Some points, each followed by its number:
[ 47  15  28  27 -47 -49 -36  12  39 -14 -30  12  -5  35  26   8  28  15
  -7 -54  -2 -11  30  57  37 -59  18] 0
[ 55  33  43  -4 -44 -71 -42   7  44  -2 -25 -13 -16  59  15  15  26  39
 -16 -45  -2  -3  23  52  68 -57  30] 1
[-25 -27  17 -45  -8  17  -9 -14 -31  11  17  25 -36 -42 -49  24 -63 -24
  11 -13   8  -5 -43  -7 -36 -13 -31] 2
[ 30  23  -9   9  38  27  25 -25  19 -40  52 -32   3   6  57  27  76 -47
 -37 -29 -30 -12 -48   7   3  18 -10] 3
[  2 -38 -25   5  51  -1  51 -41 -41 -19  20 -14  29 -52  -2 -11 -54  29
 -10  43  -4  32 -16 -16   9  57 -13] 4
[-36  18 -17 -21 -42  -6  19  22 -16 102  62  13 -40  43  11   8  34  18
   5   0  29 -35   5  39 -20  10   4] 5
[  5  -4 -27  25 -95  -3  32  13  17 -51  -5  20  37 -53  -4  14 -11  52
  -1   1 -10 -16   6  -7 -53 -80   3] 6
[ -5  26  61 -17 -40  15 -35   5  -8 -43 -34  11  41 -16 -79  46 -42 -68
  -9 -34  19  46 -18  15 -27 -28   0] 7
[  9  16  25  18  -2  20 -37 -22   7 -11  26 -37  23  -1   8  12  55 -45
  -2 -42  17 -22 -19   1 -18 -51 -25] 8
[ 11 -29  20  24  58 -13  11  14 -48  27 -10  24  35  -9  -9 -52 -36 -30
  24  11  24  31 -16 -45  -5   2  21] 9
[ 16   9 -13  15  42  23  51 -23 -23  13  24 -25 -38 -16 -17   6  20 -17
   6  51  18  36 -23  -5   7  57  11] 10
[ -3  -2  20 -44 -25 -17 -20  19  -8  45  10  57 -40   2 -13   8 -22   2
  11 -21   6   7 -28  11  -2 -50  -1] 11
[-20 -20   7  45   6  49  67  17  28 -19  -2 -16   2   6 -22   1  36 -55
  13  -8 -26   8 -22  -8 -46 -43   6] 12
[-15 -19  14  14 -12  21  99   5   3  -1  17 -42  32   9   5  43  55  11
 -46  -1 -27  34 -25  20  10 -43  -3] 13
[ 25  -6  22 -13  26   7 -44 -18 -17 -18  -1  29  12 -29  -4 -26 -44  15
   9  13  13  -4  -4 -22  17  65  -7] 14
[ -1 -16   6 -12 -27  14  -2   3 -24  50  15   9 -20  13 -13 -14  17 -37
  38  -1  46 -32  23 -12 -34 -38 -10] 15
[-28   7 -39 -16 -14 -33  36  16 -14  15  18  44   8 -14  13  16   0  95
 -39  61 -23   5  -4  36 -20  19   0] 16
[ 63 -72  14 -16  11 -39 -41 -10 -81  58  43  40  -4 -25  45 -12 -18   1
 -27  17  57  57  58 -29  73 -23  14] 17
[ -5 -25 -25  53  -3  32  65   0 -19 -36  17 -33  -4 -47 -18   7  22 -16
   8  32 -24  26 -60 -19 -37 -32 -23] 18
[ 23  -2  52 -43 -16   4 -53  -1   8  -9  10  21 -35  11   2  -5 -23  -8
 -15 -41  -5 -18  -5  -5   5 -46  15] 19
[-28 -53 -40  21 -17  22  32  41 -24  35  11  32 -47 -46   3  34 -34 -12
   9  23  11  -4 -39 -26 -38 -26 -42] 20
[-43  40 -23  50 -38 -29 -59 -14 -19  38  15  23  41  18  17 -44  45  13
  20  12  38 -21  -8  45 -14  45  -1] 21
[ 18  26  49  18  44  15   9  42  -5  23   3  30  -2  37  55 -39  51  81
  -6  15 -66  40   9 -61 -49 -97  28] 22
[  7  14  -6 -14   8 -15 -44  29  11  19 -21  39 -39 -11  15   1 -29  16
 -15 -15 -13 -17  10 -25   3  27  -7] 23
[  4  38  -9  -6 -24   0 -15  -7   1   7   0  27  14   0   6  19  36  49
 -26   6 -29  -5   1  18  -4 -12  -3] 24
[-40  10 -61   8  -2  -1   8  14  36  20 -32 -36  10  20  -6 -12  27   2
 -12  61  24  -6  55  -7 -38  91  23] 25
[  5  11 -43 -19   2   6   9  25  49 -43   7   1 -35 -53  39  68 -38  -5
 -27 -22 -97 -18 -82  20  -3 -35 -44] 26
[-24 -26 -11 -35 119  39  81   4  -2  -4  49 -16  18 -28  25 -17 -33  -9
 -17   7 -73   2 -48 -68 -43  12 -13] 27
[-17  -4 -16  17  -8  -5  90 -27  -1  -4  12 -27 -10   4  16  25  36   7
 -28  45  -8  13   3  26  19 -29  22] 28
[-66  44 -55  11  -1  21 -19   9  40   6 -47 -28   1  31 -19 -15  23  -7
  35  58  39 -55  68 -17 -17 100   0] 29
[ 42 -21   6  20 -59 -45  -5 -39  27 -46 -38 -21 -24  31 -51  67 -12 -17
 -18   6  20  47  31  87 119  19  30] 30
[-10 -23  13  12  22   4  30 -27  -3   4  10  -8  19  47 -23 -19  30 -51
  40 -14  27  -9  -7  -4 -37   3 -25] 31
[-11  -5  12   2 -45 -18  -2  19 -13  17 -22  33 -62 -31 -31  37 -42 -11
  41   5  15  40 -32  11 -13 -34 -32] 32
[ 13 -50 -23  60 -97  27  40   2  -9  -5  16   4  19   3   4  49  68  10
 -42  59  33  34  41  48  38 -81  -3] 33
[  0  31  -2 -34  17  43  -9  15  47 -24 -47  20  -2 -25 -16  26 -44  10
 -12  35 -74  -8  25 -60 -32   5  19] 34
[-69  58 -47  14  28  30   6  33  31  -8  -2  15  35 -11  35 -17  52 -23
 -18  16 -51 -45 -58 -19 -85  29 -27] 35
[ 19  -4  18 -39  15  13 -24 -10 -57  24  25  19 -20 -19 -11  -9 -25  62
  -2  32  12  38  16 -47  30  10  10] 36
[ 11 -38   8 -11  49  26  56 -58 -38 -38  30 -39  55 -24  21 -41  35   2
 -11  43   6  12  36 -27  40  39 -14] 37
[ -9   1  37   3  68 -11  17   9 -15 -25   3 -33   2   1  -8  81  -4 -97
 -31 -17 -22  39 -48  74  57  61   9] 38
[  42  -69   18   -6  -39   -4  -21   77   -3   56   10   19  -94   11
    0   15  -18  -93   -3    7   75    2   30    0    5 -103  -13] 39
[-48  49 -56  33   1  33 -19   8  32  11 -62 -39  -4  -2  -9  -1  23   2
  34  51  20 -40  25  -8 -27 126  27] 40
[-34  27 -29 -11  -8 -19  11 -23  -2 -13 -27  28  61  15 -17 -24 -42  66
  -6  32 -22  -6 -15  13 -13  60  -4] 41
[-15 -10   9 -21   9 -39  14  25   1  45  -2  51 -29  12  -6   5 -27  18
   2  17 -19 -10 -23   4   0  43   0] 42
[  6 -15 -55  55 -74 -40 -12  -6  16 -41 -20   8  14 -13 -10  20   3  39
 -24  22  34  26  47  53  54  37  -4] 43
[  1   3  14  16  45   1 -11   2   7 -16   5 -37   2 -17  29  -6 -10 -39
   6 -36 -16  -1 -54 -20  -6   8 -11] 44
[ 36 -32  36   1  93  22   2   4 -21 -14  17 -10   2 -11  30 -27 -27 -16
  10 -20 -28  19 -23 -49   1  -4 -23] 45
[ -2 -83 -44  27   4  27  39  23 -56  45  11   6 -32 -36 -33  21 -18 -30
  -4  79  88  35  38 -37  13   2 -17] 46
[ 55  -1  61  -9  25  27   6 -34 -14 -45  35 -50  17   6  14 -14  46 -47
 -23 -51 -22  -6 -33  19  15 -80   0] 47
[ -22  -34   38   75    9    1  -45   43  -18   11  -14   -2  -22  -10
  -17   20   -4 -102   31  -21    7   31  -62   31   18  -20  -25] 48
[ 12  18   6 -62 -14  16 -49 -54  -5 -10   1   3  17 -21 -10 -22 -12   5
  -7 -17  26 -19  23 -35 -10  -7 -30] 49
[-54  -9   0  59  13  11  54  41  17 -18 -18 -13   7  19 -42  28  -2 -22
  22  -5 -36  13 -94  42 -38 -20  20] 50
[  8  37  -4  -5 -48 -43 -33 -18 -29 -16 -42  13  58  10  -4  10 -19  53
  -2   3  21 -10  29  41  17  32  28] 51
[-17   5  24 -45  58  69  47 -14  19  12  42 -80 -64  19   6   2  58 -92
  24  -1 -18 -31 -14 -23 -40  37 -33] 52
[ 23  30 -22 -42 -26  20   3   8  31 -11 -47  -9 -43   2  -6  11 -47  90
  -8   8 -26 -27  67 -53 -29  21   2] 53
[ 40 -46 -34 -14  28  21  15 -14 -11   0  27  -4 -54 -70  26  59  -6 -32
 -24  73 -15 -28  38 -30  28  66 -31] 54
[ 65 -13  47 -18  21  -7 -21 -19  10  -8  42 -27 -24  49  47  -6  76  13
 -22 -48   4  -8  14  29  65   3   7] 55
[ 11 -10 -51  29 -89  25 -26  43  92  -9 -28 -16 -51  12   0  18  65 -33
  25  24  -3 -37  32  -1 -43 -73  -5] 56
[-29  21  26  43 -25 -27  31 -17 -38 -22   2 -38  15   4 -38  17  14  -6
  25 -15  -2  32 -51  37  -8 -17  29] 57
[-74  -7 -17  58  37 -60 -14  61  20  30 -54  53  48   8  26 -40 -54  57
  20 -20 -62 -24 -81  22 -50 -38   5] 58
[ -9  23 -29   4 -27  17  46  -8  21 -61 -29  -6  63 -16  -7  -1  -5  77
  -9  19 -30 -13  16 -30 -30 -29  16] 59
[  8  15 -39 -49 -64 -20 -74 -50  31 -21   8  10 -17 -34  -3  17  -5  12
   0 -17  25 -48   8  25  30  53 -39] 60
[ -6  39   6  -6 -44   6 -20 -30 -13  -2 -21  20  11   3   4   0   8  72
 -19   9 -24  -2   5   2 -39 -14   3] 61
[ 64 -98  17  26 -12 -35 -27  -1 -89  41  33  50  -3 -16  20   3  23   8
 -40  12  60  70  34   2  85 -34  -4] 62
[ 58  -7 -23 -44   5  42 -41 -50  19 -32  56 -40 -15 -18  72 -24 102 -35
 -61 -50  -3 -88  23   5  33 -51 -46] 63
[ -8  20  -2  23 -44  -8  43   2  34 -38 -26 -33  31  32 -22  -4  11  -3
  -5 -13 -20 -20  26   2 -17   7  20] 64
[  7 -10 -52  24 -12   5  -9  14  10  10 -35   5  -1  -4   0  39  14  16
 -15   5 -10  -3   7  17  24 -11   4] 65
[-15   2 -40 -26  -6 -64 -35  -7   3  57 -14  52   6 -26  -2 -28 -98  46
  -5   1  18 -38 -23  20  -6  72 -20] 66
[ 19 -30 -19  -2  -4 -25  22  35   6  39  49   8 -74 -35  39  43   4 -14
 -23   1 -28  19 -63  13  15 -49 -23] 67
[-59  58   0 -17  26 -36  19  21  31  14 -35  25  38  57 -10  15  -9   2
 -29 -25 -15 -27   1  56 -13  34  25] 68
[ 12  42  -9  15  30  33  11   4  20 -48  13 -40  13 -14  31  17  54 -49
 -29 -21 -53 -30 -47  30  -5   2 -29] 69
[  61    6   -9  -10  -13   -1    5   19   84   -5    7    6  -72  -20
   23   82   -5    2  -21  -28  -99   -6 -103   26   12  -47  -16] 70
[ -7  -5 -37  22 -21  -6 -49  39  25   0 -29  39  -1  -4  34  43  33   3
 -46  14   9  -1   3  41  15  24 -10] 71
[-26 -10  42 -49  -1  55   9   3 -47  12  53   2  -3  -3 -52  10   3 -34
 -12  -6  12  -5  -1 -30 -49 -47 -19] 72
[ 44 -46 -11  -2  28  33  74 -37  -3   7  23 -26  26 -38   9  -9 -12   7
 -33  37 -19  26   9 -53  17  52   8] 73
Which two points above are nearest to each new point? Their numbers follow each, nearest first.
[ 13  -3  26  29  -1  -7 -14  26 -13 -12 -19 -17 -49  -9 -35  35 -61 -37
  48 -25   5  40 -52 -11 -22  19 -26] 32 2
[-15   6  59 -18  37   1  20  23 -23  18  14 -12  -8  40 -19  -1  -4 -26
  27 -24  -1  -6 -39   7 -15 -20  -5] 31 44
[ 44 -10  29 -10 -18 -25 -18 -12  -7 -17  27   6   0 -35  28   1 -25   5
  -1 -30 -33  13 -20  -6  13 -25 -21] 19 44
[ -4   8 -55 -27  -6   6  41 -63 -33 -37  10 -15  49 -48 -11  -6 -42  62
 -42  50  19  21  36 -27  36  87  -7] 4 73
[ 23  51  36 -37  49  -4  28  39 101 -23 -21 -72 -24  42  37  56  24 -64
 -19 -72 -91 -54 -37  48  -1 -39   8] 69 70
[-13   9  27  40   3 -17  42 -13   7 -41 -22 -67  39  65 -22 -57   2   1
  44   1  -1  21  10  -9 -28 -38  17] 64 31
[ -7 -81 -56  35 -29 -14 -86   3 -42  49  12  39 -50 -75   2   5  -8 -23
  12  46  87  -4   5 -17  62  31 -54] 46 20
[-10   0  16  68  -9 -10  12 -28  31 -25  10 -36  21  33  33 -69  30 -24
  38 -18  36 -34  27   4  -5 -28  -2] 31 64
[-30  34  -8  17 -20 -25  89 -24  79 -62 -40 -40  16  10   1  22   5  23
 -21  -8 -71   3  -3  38  35  11  18] 64 28
[ 22  28 -13 -12  36  31 -10 -38  -1 -32   4  -3 -26 -26   7  51   4  39
  -9  26 -39  57 -15   7  11 124  21] 10 14
[ -7  33  38  -5 -18  24 -32  13  -3   8 -19  -1   0  19   7 -14  34 -40
  46 -77  16 -14 -50   5 -39 -83 -23] 8 15
[  9 -13 -11  65 -65 -13   1  32   8   6 -35  23  26   2 -17  21  -8   7
   2  15  -9  29 -32  23  -7 -65  16] 65 6
[-82  24 -18  43 -66 -28 -80  44 -30  48 -17  71 -21  23 -51 -10 -18 -20
  73 -11  46 -12 -59  65 -38  17 -34] 21 32
[-10 -16   0   2 -16  21 -52   3 -31  19   5  26 -10 -20 -31  10 -39  -3
  35  24  78  30   9   1  24  53  -6] 14 36
[-12  -4  25 -41 -69 -44  68  -8  10  32  -1 -10   9  75 -13  30  28  29
 -40   8   1   8  72  67  37 -26  38] 28 64
[  0  10  19   2  30 -35 -15   8  -8  41  56   5 -26  22  36  51  84 -81
 -37 -45  -2   9 -73 108  76   8  -2] 38 3
[ 13 -43 -10  -3 -50  -9  -4  49 -29  47  12  18 -52 -50 -18  54 -25 -46
  31   8  11  34 -58   1   7 -31 -19] 32 20
[ -6  -3  13  -9  16  22 -67  34 -14  22  10  24  38  25  37  20  66 -81
 -15 -12  39   5 -16  46  34  45  12] 71 8
[ -23  -20    1   34    9   58  108    5   20  -51  -34 -101   34   15
  -57  -41   10  -43   19   26    2   57    9  -43  -55  -31   18] 12 18
[ 74  21  76 -79  22  70 -49 -23 -31   5  36   4 -27 -36  18  46  15  -9
   4   3 -31  56  28 -54  12 -12   1] 36 19
[ 23   7   3 -32 -38  16  -2 -55 -24 -63  21 -20  56 -23  -2 -39  -2  27
   0  -2  20  10  22  -9  13   3  10] 49 14
[-87   1 -69  38  18   1  33  16 -12  25  22  20  22 -19   0  25  22   9
 -13   2 -11 -21 -74   1 -53  52 -17] 35 50
[-53 -32  14  77  -8  24   6  45  -3  65   7  -8 -24  38 -24  26  69 -91
  44  15  48   0 -33  44 -12   6   4] 48 31
[-38 -10  -2 -30  28 -24  93 -24 -33 -14  15 -24  18  -9  -8 -29 -29  61
  -4  19 -40  -6 -25 -25   5  59  -3] 4 41
[ 14  21  36 -33  -8   2  31  21  13   5  13  27 -34  10  24  46  -6  28
 -42   2 -46  34   5   5  -1 -37  12] 24 11
[-78  27  23  43  67  38 -34   5 -51  22  20   8  36  23 -36 -24  52 -88
  12  -2  72  19 -36  19 -24  38  16] 31 48
[-65  -4  28  40  57  16 127  -1  13 -58 -20 -74  58  28 -65 -43   0 -36
  57   3 -27  39   9 -38 -77 -44  24] 12 31
[-36 -26 -50  10  26 -13  51   0 -10   7  39  11   9 -10   9   9  32  14
 -21  -7 -25 -14 -61  21  -2  53   4] 42 10
[  7 -39 -20  87 -94 -11  53   0 -27 -10  -7 -11  26 -14 -20  20  59  18
 -44  37  47  65  52  25  54 -83  27] 33 28
[  48   60   19  -61   -1   28 -117  -12  -29   44    6   47  -66    9
   73   14   21   55    0   22    1  -25   35  -41   -9   31   13] 23 36
[-66  19  12  -4  34  21  34 -10 -12 -12  -9  -5  34  -4  -5 -23 -31  39
  15  19 -15   2 -39 -29 -37  33   6] 41 4
[-46  -6 -18  90  -9 -48  62  22 -29 -17 -31  -6  57  16 -15 -13  -7   3
  24 -11   3  37 -49  40   6   1  14] 57 50
[  8 -82 -33  33 -48 -83  66 -20 -12   9   8  20  67 -14 -28 -23 -67  61
 -54   1  28 -32  54  38  77   2  20] 43 51
[ 37 -73  41  -4 -22  -4 -15   0 -37  40  22  18   8  10 -17 -10   5 -47
   1  -9  73   9  45   1  37 -71  -5] 15 62
[  -5  -28   25   35   43  -18  -30   33   11    2   14  -18    8   -4
    0   19   28 -127   -8  -46   38    7  -60   43   49   22    7] 48 38
[-25 -10 -38  35 -10  21 -29 -13 -39 -18   4   3  13 -84 -26  -5 -28  -9
  31  26  19  30  -1 -35 -16  28 -24] 14 4
[ 34   8 -22 -59 -25  11  10 -17  15 -25   6   2   6  -9  47 -13  14  63
 -48 -23 -28 -44  36   3  -4 -36   4] 24 61
[ 71  42  25 -39 -41  77 -43  -7  25 -39  10 -41 -38   1 -10  10  58 -63
 -15   7  -3  25  52 -31  -3 -50  12] 8 19
[  3 -26   4  -4 -41   6 -16  -3 -21  43  22  49 -44 -40 -21  47 -49  -7
  36  12   4  40 -47  31 -25 -32 -17] 32 11
[-47  46 -50 -56  10  10  15 -16 -57  50  68  63  10  -8  35  32  -9  83
 -44  19 -33 -15 -37  42 -26  94 -33] 16 41
[ -8  25  21  -3  45 -17 -42  19 -14  29 -27  29 -29   7  11 -66 -38  25
  31 -12  23 -17  53 -65 -23   1  25] 23 9
[-48  13 -11 -11   1 -29  59  -8  51 -15 -10 -33   8   7  -1  -1   4  -6
  -4 -36 -46 -50 -27  49   7  -6  -8] 64 68
[-72 -19 -37  47 -41 -21 -19  24  18  14 -16  39   3 -41 -25 -25 -40  47
  43  20   8 -13 -34 -38 -61 -20 -12] 20 32
[ -1 -74 -45  47 -52  15 -59  10 -57  25  15  48  -5 -69 -49  -5 -13 -58
  24  32 113   8 -13 -14  -2  -6 -41] 46 20
[ -5 -58 -63  44  25   0  -7  23 -33  20 -31  14 -11 -33  17 -70 -48  17
  17  29  21   5  14 -39 -18  19 -13] 9 14
[-16  12  16  12  15  27  -8  -4   7  30  27  -6  21  47 -19 -48  24 -51
  38 -57  45 -25  20  -6 -21  -5  -9] 31 15
[-24 -19  20  43  59 -11 -34  34 -46  35  -8   8  13  -8   3 -48 -38 -37
  41 -16  19  20 -28 -41 -16  11   9] 9 44
[ 17  -6  12   7  80  36  -6 -44 -64 -35  18 -27  60 -44  -4 -31 -55 -15
  13  17 -14  44   2 -44  -3  67   1] 4 14
[ -1 -32   4  37  18   6  77  37 -24  16  28 -19  -8  26  11  39  45 -18
 -16  17 -46   2 -33  30  10 -37   6] 13 28
[ 15 -10 -48 -38 -30  76   7  12  12  -4  52  -3 -20 -47  44   4  41   7
 -33  39 -36 -55   9 -52 -36 -54 -43] 24 20
[ 50  26   3 -66 -52  58 -99 -18   3 -26  31  13   7 -23  35   3  24 -13
 -13 -28  38 -64  48 -35  -2 -40 -13] 49 19
[-17 -22 -65  33 -26  -5 -39  63  16  62  -4  37 -40 -30  43  16  29   0
   8  23  27 -57 -20   5 -40 -36 -37] 20 71
[-47  12 -61  30 -61  -6 -51  22  13  -9 -67  41  16 -26 -21 -26 -68  38
  59   9  14 -29 -27 -28 -58 -33  -9] 6 61
[-10 -60  21 -34  79 -20  67  27 -74  50  19  32  -6 -38 -30  -8 -61 -46
  -2  18  37  33 -41 -13  10  42   7] 9 4
[-45  35 -14  40 -43 -13  32   6 -25  36  -4  38  59  26 -38 -28   8  55
  28  42  24  15  32  17 -64 -22   7] 61 41
[-49  26 -16  10  -1   3 -46 -20 -14  43   6  30  20  22  10 -15  41   5
   1 -19  27   1   7  26   4  61  -9] 21 24
[-56  19  47  -1   8 -16   1  43  12  24 -19  29  58  59  -8  12  37 -21
  -5 -28 -16 -22 -36  44 -30  38  29] 68 42
[-23 -54 -29  12  27  84   6   5 -42  34  39  31   0 -54  38   8  43 -38
 -20  47  33 -54 -21 -50 -32  -5 -50] 20 15
[ -4 -73 -36 -14  19   9  45 -67 -25 -17  38 -41  -1 -24  27 -43   5 -41
   8  -3  54 -67  11  -9  46  48 -59] 37 31
[ 32  -5  10  18  10  24  62 -34  26 -14  37 -49 -18 -13  17  16  88 -50
 -37 -24 -26 -10 -63  35  33   4 -15] 3 69
[  3 -12 -29  16 -28 -34   3 -28 -28   4  14  32  11 -62 -19  30 -27  18
 -20  36  20  50  18  23  58  77  18] 43 4
[-37  23   6  23  19 -31  40  28  40  24 -45  -7 -35  14 -53  18 -50   4
  50 -41 -59  29 -83  13 -45  18   2] 50 42
[-32 -14  15  32  32  40 122   6  45 -51 -60 -73  51  13 -31 -30  -9 -50
   5  49 -36   3  -2 -46 -45 -29  34] 12 64
[-21 -34  -1  18 -11 -24 -42 -22 -42  20   1   7 -26 -52 -52  -5 -60  -4
  31  27  50  27  -2  -1  26  53 -34] 14 2
[ 54   1  30  -7 -14   8 -98 -28  12 -20  13 -22 -17   7  44   0  66 -48
   0 -24  55 -23  30   5  56   8  -1] 55 8
[-12 -67 -44  37  -6  -5 -45  17 -43  32  11  38 -29 -64 -11  -7  -3 -35
  23  51  96   2 -15 -26   7  21 -38] 46 20
[-15   4  22  48  12  -1  81 -15   5 -45 -26 -30  26  37 -35 -38 -10  33
  26  11 -22  50  15 -12 -28  -7  22] 64 57
[  41    4  -33  -63 -101  -51   39  -52  -13  -40    4   13  -32  -44
   -6   94  -18   93  -64   43  -16   14   22   69   83   28    0] 43 16
[ 35 -40 -29 -15  26  22  86 -53 -32 -17  51 -37  13 -17   4 -30 -10   0
 -16  43   3  18  31 -76  25  44   7] 73 37
[-12 -37  -7  41  25 -18 -41  12 -21  71  14  46 -24  -1  22 -33  50 -37
  34   1  44  -9 -34   0  22  10 -25] 15 21
[ -1  11  75 -42  55  -4  78 -29 -29  -5  35 -35  26  53  16 -46  17  42
  16 -27 -55  10 -13  -1 -13 -59  26] 47 45
[ -8   2 -56  13 -24  25 -13  19  24 -23 -42  24 -40 -64   3  17 -26  34
  -1  26  -7 -14 -40 -45 -29  30 -10] 23 65
[-19  19   5 -34  10 -46  35 -37  -6   1  10  -9  40  25 -12  20   3   4
 -45 -16  -7  -1   4  61  66  79  19] 68 51
[ 28   9 -21   8 -25   6   2  27  28 -21  -1  -5   3 -13  18  30  24 -15
 -52  18  -6  -1   2  21   1 -21   1] 65 71
[-30  17  -8  44 -37 -60 -35   2  58   3 -21  -8  22  29  -6 -24   5 -72
  12 -84  33 -61  -7  73  32   0  -7] 0 64
[-13 105  75 -56  34  -4 -96  50   7  61 -42  81 -16  51  -3  -8 -19  70
  -6   2 -37  39  20 -13 -39  26  47] 23 61
[ -7 -56 -88  79 -41  33 -70   9 -40  16   0  47  -4 -76 -22  10   5 -44
  -2   2 101  -9  15 -14   5 -10 -29] 46 20
[  34  -36  -48    2 -100   28   40  -12  -16   -2   20  -15  -21  -36
  -18   70   44  -12  -29   66   43   -3   37   32   43   -1   -7] 33 28
[-25  23 -38 -16  88  38   5 -38  27   6  20 -75 -21  -6  50 -33  13 -62
  29  12 -16 -50 -21 -32  -4 125 -26] 52 44
[ 13   1  54 -41  64  24 -27 -56  -7 -36  31 -52  32  -7   7  -3  19 -93
   6 -62  22 -35 -17 -15  46  43   6] 44 8
[ 21  34  -8 -27 -20 -28 -64  -1  11  33 -18  32  -7  19   9  -7 -29  32
  15 -25  27 -43  17  28  20  30   6] 23 51
[-24 -30  30  20  99 -11  -3  18 -47  21 -14  16  28 -13  -3 -55 -60 -38
  12  -6 -12  28 -19 -38   7  10  24] 9 45
[ 29  26 -31 -47 -50  66  48 -42  -3 -80  25 -15  -1 -66 -11  39 -40  62
 -25  27 -73  18 -47 -18 -48 -22 -24] 59 6
[-57  33   8 -22   6  35 -18   7  -7  35   2   3  25  22 -35   3  12 -17
 -27  33  21   3 -11  14 -37  76  17] 25 68
[ 17 -11 -33 -18  19   6 -19 -15 -18 -10   9   3  11 -68  -6  -4 -41  41
  -5  13   8  17 -14 -36  -5  80 -16] 14 4
[-25 -59 -50  39  46 -21  27  18 -20  53  -4  19 -58 -30  10 -21  -5  14
  20  30  37  -7 -32 -18  -9  18 -16] 20 42
[-55  45  14  32 -12 -38 -62  25   4  20 -51  62  35  30  -5 -18 -41  55
  34  -5   9  -6 -44  18 -42  -6  29] 58 61
[ 58 -67  31  -1  34  21  19 -35 -17 -55  67 -30   7 -20  27  -3   9 -71
 -24 -31  -9 -13  -7  -7  67 -57 -37] 47 45
[ 31 -35  21  33  37  -3  -8  -3 -17   6   1  -7  13  30  16  -9  16 -63
 -17  -1  28  13  26  22  41 -27  12] 31 8
[ -16  -33  -21  -14   52   40  -49  -24  -45   23   79  -59  -54  -45
  -15   35   36 -127   45  -23   78  -15  -76    0   11   87  -60] 52 10
[-46  23 -44  19  45  55  -6  -2  20 -30 -10   9  46 -18  29  -4  48 -27
 -13   1  -5 -49 -59   0 -25  44   4] 35 69
[ -39    5   20   84   27   54   37   33   25  -39   38  -71   11   -6
   -4   11  101 -127   43  -13   19   -1  -76    9  -44  -57   -8] 12 8
[ 37 -20  39 -20 -33  25 -45 -34 -19 -38   6   0  21 -11  -5 -23  16 -46
  -1 -20  69  20  46  -3  18 -31   3] 49 8
[ 42 -80  -5   5  23   4 -48   5 -10   3   3  16  -9 -39  25 -19  -3 -48
   3  27  34 -15  51 -48  13 -27 -20] 15 14
[  3  22  -9   1 -24 -58  21 -21  30 -25 -40 -40  36  32  -9   0 -15  49
  11 -10 -46  -9  12  45  -7  15  35] 64 51
[ 12 -14 -16  47   8 -38   0 -61  15 -49  -5 -21  48  19  -2 -20  18  38
  -1   7  21   8  60  16  55  29   9] 43 51
[ 14 -24 -13   7 -22  -6 -37  -3  19  -8 -35  31 -12  -2  29   6  40   0
  18  -9   0   7  19  19   8 -10 -19] 65 71
[  3  25   6  -4  25  19  -8 -13   7  -7  12 -12 -41 -17  10  35  12  24
  -9  27 -33 101 -25  16  34  79   7] 10 36
[-19   7  10 -60 -85 -65 -51   7  10  34 -29  34 -28  54 -28  -6 -54  12
  19 -41  34 -21  23  41  18 -19  12] 11 19
[ 13  -5   4 -50 -49 -66 -61  14  20  42 -23  44 -35  28   4  15 -41  25
 -21 -35  16 -23  39  34  47  14  13] 23 11
[ -7  10 -22  33 -87 -18   5 -26  -7 -44 -49 -22  50 -13 -41  38  22  20
 -11  29  29  29  34  43  43  48  -3] 43 51
[ 17 -59 -37  40  24  10 -29   6 -49  17  21  26  11 -61  -7 -14   3 -51
  19  58  93  17 -21 -21   6  30 -66] 46 9
[-23 -21 -40  16  31  22  53   8 -34   9  37  -9  26  18   4  39  63 -28
 -16  42   4  26 -34   6  13  36   6] 10 28
[  9  29  36 -62  -3 -25  43 -21  20   0   8 -33 -13  66 -29 -30 -15  46
  14 -21 -28 -35  40  -4  -7  30  22] 64 53
[ 18  -7  27 -38 -34 -23 -48  13   8  -9 -14  20   9  26   7  -8 -29 -11
  26 -43   7 -36  38  25 -15 -76 -22] 19 11
[ 44  -4  17 -49  -6  14 -18  13  21  -6   1 -37 -37  10  32  11  31 -39
   3 -28 -32 -43  16   0  11 -30  -1] 19 8
[ 10  -6   1  36   1 -24 -42  12  36   8 -28  14   7  31  41   0   3  -6
   7 -49  -7   4  14  34  24 -32   0] 0 65
[-21   6  -3  27  -3 -33  38  18  15  28 -22  -8 -51   3 -46  11 -50  26
  42 -47 -50   9 -89  39 -12 -18   6] 50 32
[ -9 -59 -16  14  -5  14  36  13 -13   5 -12 -18   4 -48 -23  14 -51 -33
 -15  13  22 -45 -30  -6 -37 -23  -8] 20 2
[ -1  23  14 -25 -70 -27 -19 -74  -1 -27 -26  12  46  13  -4  -2 -55  54
 -37  -4  19 -13  46  47  24  55  -7] 51 41
[ -34    1  -32   26  -23  -13   24  105   24   86   12   48 -101  -12
   11   49    7    4   12   10  -62  -21 -108   24  -31  -58  -20] 67 20
[-43 -43   3 -13   0  -2  -1  37  -6  68  -3  -3 -28  38 -22 -29   3 -39
  20  -4  52 -23  24 -23 -37 -71  -2] 15 31
[  4  30   9   2  54  30 -10  11   2  12  10  -3 -25 -18   5  45  -6  -2
 -13  51 -39  79 -33   8  29  61  20] 10 42
[-44   5 -52  21 -94  -7 -17  34  17  -9 -56  17  15 -49 -52 -14 -70  41
  55  17   4 -20  -5 -30 -62 -15 -20] 6 32
[ 18 -21  12  37  37 -11 -52 -20  22  -8 -11 -36 -23 -12  27 -46  13 -69
  18 -51  36 -20 -13 -13  46  20 -26] 44 8
[ 62   3 -34 -43 -79  26 -18 -52   4 -43  22 -16 -69 -63   8  70  -4   2
 -36   7  -1  15  16 -10  28  24 -32] 60 54
[ 23  42  21  22  37  38 -51 -19   9 -40 -25   4   4 -33   7 -29 -31 -16
  34 -34   6   1 -42 -32 -30  27 -18] 44 14
